One turn moves each row of this set onto another row. After a few examples, where does it send each row asked below?
Nor: -12.6	12.0	11.5	36.1	21.7	-11.3	-13.9	17.6	7.9	-9.2	-5.1	-28.4	3.2	18.5	-2.1	-13.5	15.2	-11.7	2.9	-1.2	-21.9
Gad: -14.4	54.4	-11.3	-17.5	-4.6	-4.7	-22.2	13.3	-7.6	24.8	14.9	18.5	4.1	-7.2	8.5	-15.5	-31.1	-7.1	5.5	32.3	-2.2
reru: 9.1	12.9	5.6	-9.7	-34.7	8.8	19.9	-12.1	16.9	17.8	-9.0	-18.2	-23.7	-25.3	0.1	-11.1	-24.4	19.0	-13.7	-7.2	35.5
rit: 1.7	14.0	-27.4	10.0	0.8	3.7	-23.6	10.7	53.2	8.2	-19.9	-2.0	18.6	0.4	-15.7	-31.8	-6.7	4.0	-3.9	32.4	-14.7
gipo: 8.6	13.4	-17.7	12.7	-5.0	15.0	-27.9	9.0	51.5	8.8	-28.0	12.9	-5.7	13.0	-11.2	-35.7	-2.1	3.9	-1.7	30.2	-11.9
Bunor: -11.6	11.4	-18.8	23.9	23.9	-14.7	4.5	-5.0	-16.1	-9.7	22.9	-13.2	26.7	0.0	6.4	3.6	-0.4	-18.6	-11.4	5.9	-29.3
neda: 15.7	9.5	10.2	30.0	4.1	8.4	-17.2	33.4	20.1	-5.6	-23.5	-2.1	-12.9	30.8	13.6	-27.6	9.6	10.3	-2.0	11.0	-9.9
Bured: 17.5	20.7	-18.2	4.9	28.3	16.6	9.1	-24.4	25.1	38.8	27.3	2.1	3.5	-11.3	-18.1	-30.1	-7.2	4.4	-3.8	-4.7	20.7
rera: -11.8	3.3	-40.4	3.9	10.5	-4.8	1.8	-15.7	4.4	-12.8	21.1	-0.7	23.7	-9.0	-25.8	8.9	-9.7	-19.2	-16.9	6.3	-30.6
vakev: -25.6	-21.0	-10.4	12.3	-5.4	1.9	-9.3	6.3	20.3	-3.9	-15.6	-8.6	-10.0	-1.1	-37.6	-7.8	3.8	-8.4	-5.9	-14.8	-26.2
bap: -27.1	40.6	2.1	-0.3	-0.5	12.7	4.9	-19.1	12.9	27.3	17.7	7.9	12.2	1.7	-9.1	36.8	12.1	21.7	3.7	-2.3	8.5
Keni: 38.3	32.5	-17.0	-10.9	-27.2	5.3	-11.5	-22.4	10.8	3.5	4.6	11.3	-24.2	-39.7	12.6	16.7	-28.8	-3.8	-14.6	7.2	12.0
rura: 26.5	4.5	16.1	-1.7	-9.5	26.8	-4.3	-13.8	1.0	13.5	-16.7	43.6	0.1	-36.0	29.9	8.8	-10.1	-0.3	-9.1	-1.5	-1.2
Luba: 26.7	11.3	22.4	-5.2	-31.3	-2.5	-3.8	-13.5	-6.0	4.5	11.7	1.4	-10.1	-21.0	21.5	24.2	-29.0	11.2	-11.9	9.2	28.1
fofiz: 2.8	-5.4	-12.7	-42.8	-16.2	15.5	0.9	-10.9	-14.3	16.8	-1.7	18.8	10.0	15.9	4.2	8.1	-9.7	19.2	20.3	8.3	-9.3
vovad: -23.8	-7.4	2.1	12.0	8.6	-7.8	-3.2	-15.6	-10.0	-15.0	14.9	-13.3	10.5	-13.3	-18.6	11.1	-15.4	-21.6	-5.1	-9.2	-25.4
vuv: 43.6	49.9	-20.8	2.8	-4.0	18.7	-5.1	-15.6	39.7	20.6	9.7	-0.9	-15.5	-23.5	-6.8	-18.1	-12.1	9.6	-7.4	0.8	24.4
darik: -2.1	-19.3	11.0	8.7	-19.9	8.8	-26.2	18.5	22.1	15.2	-39.2	-2.5	-19.8	9.1	-15.1	-27.5	-6.1	8.9	-2.7	-4.9	-7.4
bipuf: -19.2	48.9	-24.1	-11.3	0.6	14.3	-3.0	4.3	-6.1	37.2	13.7	-6.1	-7.3	-19.9	4.7	20.7	13.6	15.1	-9.2	-20.7	-15.0
gibo: 42.2	17.1	11.1	-30.9	-2.0	10.1	-33.2	-14.4	7.1	12.1	9.3	19.4	-4.7	5.7	14.6	15.2	-22.9	4.5	-7.4	29.1	-2.4
kavi: -13.0	60.6	-11.2	-26.7	-7.6	-4.8	10.1	-8.7	-1.7	3.2	-2.0	-4.5	-2.5	5.4	-11.4	26.7	17.5	0.7	-5.8	-10.4	6.3
zuke: 3.4	26.1	1.8	-3.3	-12.8	5.6	-9.9	10.6	-9.0	5.3	-1.9	24.8	-35.6	-10.7	35.6	12.3	-22.3	-2.9	-32.5	35.1	8.0
Vig: -5.8	6.6	-32.6	21.9	13.8	-4.4	-7.9	0.5	35.0	8.2	-9.8	-7.6	27.0	12.2	-18.2	-20.5	8.8	-2.2	-8.0	18.7	-32.1
muted: 43.4	23.3	-6.7	9.4	-9.5	17.6	-5.3	-8.9	5.9	4.6	28.3	9.2	-11.1	-18.0	41.2	20.8	-14.9	21.7	-13.6	12.5	6.2
sul: -11.6	-34.8	-3.3	6.7	-14.3	10.2	-17.0	13.9	19.9	5.7	-32.7	-13.3	-18.3	7.8	-15.4	-12.1	-5.1	5.4	2.6	-13.4	-11.5
bebal: 8.7	21.8	3.3	-2.8	30.5	2.4	22.6	-13.3	4.2	-0.8	20.4	-25.9	-35.4	21.5	3.4	-18.2	-4.4	-6.0	-3.6	6.3	27.6
Zez: -4.2	24.8	-5.0	23.2	2.3	23.5	-6.5	6.4	-18.0	4.8	14.0	47.9	-24.7	-2.3	12.3	12.8	0.9	-8.5	18.9	-11.2	0.5
Poka: -6.0	4.3	-13.4	-18.8	2.9	14.3	32.5	2.4	5.5	19.2	7.1	-13.5	-28.4	-28.5	-9.4	-36.1	-14.8	-1.1	-19.2	-22.1	10.7
pasa: 36.1	22.9	3.7	11.8	3.2	17.9	11.1	-0.8	7.4	9.6	19.5	-22.8	-35.5	9.3	21.4	3.3	-1.1	27.5	-10.4	-2.5	33.2
gazas: 14.5	14.7	6.4	43.1	16.8	0.6	-23.5	32.5	15.7	-9.9	-12.2	-7.4	-12.0	26.1	9.2	-20.1	14.4	-6.3	-0.6	3.2	-5.5

Bunor moves to -> rera
Keni moves to -> Luba
vakev moves to -> Nor
And these:
Bured moves to -> Poka
neda moves to -> gipo
zuke moves to -> gibo
vuv moves to -> reru
Gad moves to -> fofiz
rit moves to -> sul
bipuf moves to -> kavi

One turn moves each row of this set onto another row. After a few examples, where does it send each row asked below?
duv: -8.9	-2.0	-17.4	-12.7	10.6	-16.6	11.6	37.2	2.9	-2.7	39.3	-2.2	-14.3	-17.9	-3.8	19.5	23.7	19.5	-4.6	-4.3	14.9	-3.1	37.2	-0.4	9.0	-9.3	-17.8	-22.9	3.2	37.2	-0.2	-9.7	45.1
mifak: -33.4	12.5	5.1	-3.2	-1.5	-25.2	-5.5	10.8	26.4	-20.4	22.3	-24.7	2.8	16.5	3.9	11.2	6.9	-22.4	-2.3	-33.6	-4.4	-6.2	5.2	13.2	-7.5	8.3	-7.3	-35.2	1.0	10.3	-9.1	-11.5	21.2
mesef: -8.1	-11.1	5.8	6.0	-8.0	6.4	26.7	-12.4	21.8	7.1	-2.9	5.9	-34.6	6.5	27.3	14.7	10.9	39.2	0.6	-13.3	14.9	30.8	4.9	-0.4	-7.6	-18.0	-30.7	-2.2	1.3	6.5	-14.3	-9.5	-21.3
kab: -7.7	-7.7	-12.9	35.4	-7.5	22.9	-4.6	15.8	3.8	11.7	11.5	5.1	46.3	-29.7	20.2	18.1	3.2	-22.5	-0.1	-30.4	-3.1	-4.1	-32.0	-8.0	33.2	-10.6	-1.8	-1.2	2.3	2.9	10.6	-2.3	-12.7
Nise: 14.3	-34.7	-14.5	-4.5	-20.5	-19.3	11.7	-22.1	24.0	11.4	-6.8	24.3	-19.3	-8.9	33.7	-3.4	-15.0	-25.4	12.9	-23.0	12.6	19.4	-10.4	-0.1	22.6	-4.1	-21.1	34.5	25.2	3.9	22.4	-2.9	8.1
Lok: -12.9	-6.6	-13.4	7.7	0.4	24.1	12.6	31.9	12.7	13.1	43.8	2.8	-34.2	-33.2	26.0	16.5	-22.1	-18.5	15.8	2.8	-1.5	35.9	-3.6	-8.0	-20.8	10.7	19.8	-25.3	8.0	-0.5	-26.4	-25.1	36.3
ton: 17.4	-16.6	-31.1	6.4	15.1	18.7	3.4	25.0	12.1	-19.7	17.8	-41.4	-27.6	-8.6	-23.6	-8.1	-8.4	-1.2	-2.6	-7.4	19.1	11.9	-0.9	-10.1	16.1	-31.5	-8.3	21.6	-11.9	15.1	15.8	-18.2	9.0
Votob: -12.3	-19.0	-1.1	-1.6	4.8	28.7	3.3	14.7	26.6	14.5	-10.4	5.8	-0.6	-12.9	62.3	20.0	15.5	17.3	10.7	-27.0	21.6	24.8	16.6	5.9	2.5	-42.8	-18.2	-7.5	-1.0	21.5	0.3	-3.0	-6.5
nogo: 22.9	-18.7	-16.5	-17.1	7.9	2.0	-20.9	-3.1	2.4	4.9	13.5	17.3	-11.2	-37.3	13.5	-19.0	14.5	-26.0	-1.3	4.2	-9.4	-15.1	22.1	-13.5	-24.3	-0.9	-25.9	-24.1	32.6	21.0	18.4	4.3	41.9
riba: -1.4	-18.7	-27.6	28.0	-2.2	-16.1	18.3	22.6	33.4	7.8	-21.2	-1.5	1.2	-29.3	5.1	-20.7	-28.5	-10.3	9.4	6.5	-24.1	0.2	-0.4	-13.7	15.9	41.1	-10.1	-23.7	22.6	-3.8	-25.4	10.8	10.5
Bobo: -14.1	-13.5	-12.3	3.2	24.0	38.7	-1.2	6.1	20.3	25.2	0.0	-7.1	3.7	-17.8	28.9	36.0	22.7	-11.4	-8.5	25.9	-7.9	2.6	-10.8	-17.8	-8.3	-2.7	6.2	-35.8	32.9	-6.7	-24.8	7.7	5.3
lakal: -40.8	-3.5	-29.9	-18.6	14.2	-30.1	-21.2	-3.8	24.3	19.8	-13.1	27.2	-12.8	-51.0	10.1	5.7	10.3	-30.3	3.9	-4.3	4.1	-14.5	10.8	-5.1	2.1	24.1	-25.3	-4.1	-17.8	25.1	-15.9	-8.8	18.3
Fuz: -24.5	5.2	5.3	32.9	-13.7	-16.4	15.6	12.4	-22.3	8.9	-16.7	-12.7	-10.0	-11.2	17.1	-23.4	-7.1	-3.8	-31.4	-18.3	-14.2	14.6	9.5	11.1	23.4	-15.7	12.5	-16.1	-17.5	18.5	13.1	-21.6	-9.6
vof: 10.2	-11.9	-40.4	13.6	-5.6	-6.4	17.4	17.6	8.2	-15.8	9.0	-31.6	-8.5	-3.7	-3.9	7.8	-39.2	-4.4	27.5	9.0	22.3	-10.9	-2.5	-8.2	41.1	3.9	-7.6	3.9	-17.4	16.9	1.6	-21.4	6.4
Vulis: -11.8	4.6	-29.8	25.0	15.1	-7.2	6.7	17.2	-1.3	20.2	-20.4	13.3	29.3	-32.3	19.2	12.5	7.5	-60.8	-4.2	-2.7	10.5	0.4	-37.5	-5.3	11.1	-4.0	-15.3	-23.9	5.2	-10.9	2.4	-8.4	1.9
vumuk: -45.3	33.2	-3.0	-9.9	9.1	11.5	-23.3	11.5	-7.2	35.4	8.0	-7.2	-17.1	-31.5	20.5	-13.4	-6.3	20.2	3.0	-1.4	-16.6	-10.6	24.8	10.3	-1.9	-26.5	26.6	-0.9	11.5	17.6	-3.4	10.2	1.0
bigi: -13.2	19.5	-17.2	-2.6	2.1	24.5	-39.7	-9.6	-1.0	4.2	-4.8	-24.7	-15.9	-46.9	6.5	-9.0	16.6	17.0	4.0	-12.7	-3.8	-4.2	0.7	-1.2	22.0	-18.2	40.7	-11.5	2.0	12.6	14.2	9.4	17.5
Dotu: -2.8	-7.2	-8.3	8.0	42.9	-5.4	-6.8	-20.7	-0.5	14.9	-31.5	4.2	-26.3	-27.2	4.7	11.5	-22.1	5.4	7.6	5.4	-45.4	-6.0	25.0	-0.1	-23.4	-8.1	-12.2	-31.9	-7.0	25.2	9.3	-1.2	3.8
funa: -5.9	-0.6	-22.1	-46.6	-0.4	19.6	1.6	-19.7	8.0	10.9	-2.3	3.6	24.3	1.4	15.4	4.6	-42.6	-3.9	-7.0	-6.9	2.2	7.6	-0.2	-7.8	-11.0	-19.4	-5.9	-33.3	-4.5	-34.2	-1.4	-5.4	19.3
veba: 6.7	-22.5	-39.2	-6.5	-4.2	22.8	-1.3	20.1	5.8	13.8	-0.9	11.0	-7.1	-17.7	9.2	-18.8	33.2	-38.4	25.1	-24.1	16.5	9.5	26.6	-30.4	-10.9	-12.2	-22.1	-10.1	19.6	13.8	27.2	6.7	24.5
Vib: -2.7	-13.2	2.9	9.6	-36.8	-23.0	-14.4	22.9	-5.3	18.8	-31.6	7.8	-12.0	-5.3	21.6	21.4	-24.3	-9.6	-9.2	-11.2	-13.0	8.6	11.6	-34.8	-13.0	-10.4	4.0	-3.6	-10.1	9.7	10.1	-33.3	35.2
Kerev: 6.4	-1.9	-11.6	14.4	15.7	-16.0	10.1	0.2	10.4	38.1	29.1	17.5	-9.5	1.4	-13.6	-5.2	-33.6	1.7	-3.1	-2.8	17.3	9.0	8.0	-9.7	8.4	14.2	-32.4	-31.3	-33.1	-0.1	-8.1	0.9	-23.3
nibun: -14.4	-1.7	-3.7	-8.4	-28.5	-11.2	7.2	-13.6	35.5	10.5	4.3	0.0	-19.0	-40.6	-10.3	16.6	-20.4	-39.6	18.8	8.0	11.2	19.3	3.1	28.7	-17.2	-18.3	11.7	-7.9	13.7	10.9	39.3	-12.5	-0.1
Kir: 6.3	18.1	-40.5	-24.8	26.9	20.0	-15.2	-16.2	10.1	26.4	-2.6	-12.5	15.6	-18.7	-5.1	-8.1	-34.3	-20.4	36.6	-0.8	24.4	-6.8	-6.5	-16.1	-5.3	7.3	11.4	-0.4	1.7	19.3	9.0	-20.9	0.6
mevig: -31.9	3.8	-12.9	20.1	7.3	3.1	24.2	-11.1	40.2	33.5	14.8	1.1	-26.3	-30.9	18.3	19.8	-42.5	14.5	-23.6	11.8	0.3	-12.5	21.1	5.2	4.8	-15.6	-25.8	16.4	8.8	6.0	3.5	10.7	18.6

Fuz moves to -> Kir
mesef moves to -> Vulis
nibun moves to -> Lok
And these:
Votob moves to -> kab
Dotu moves to -> Kerev

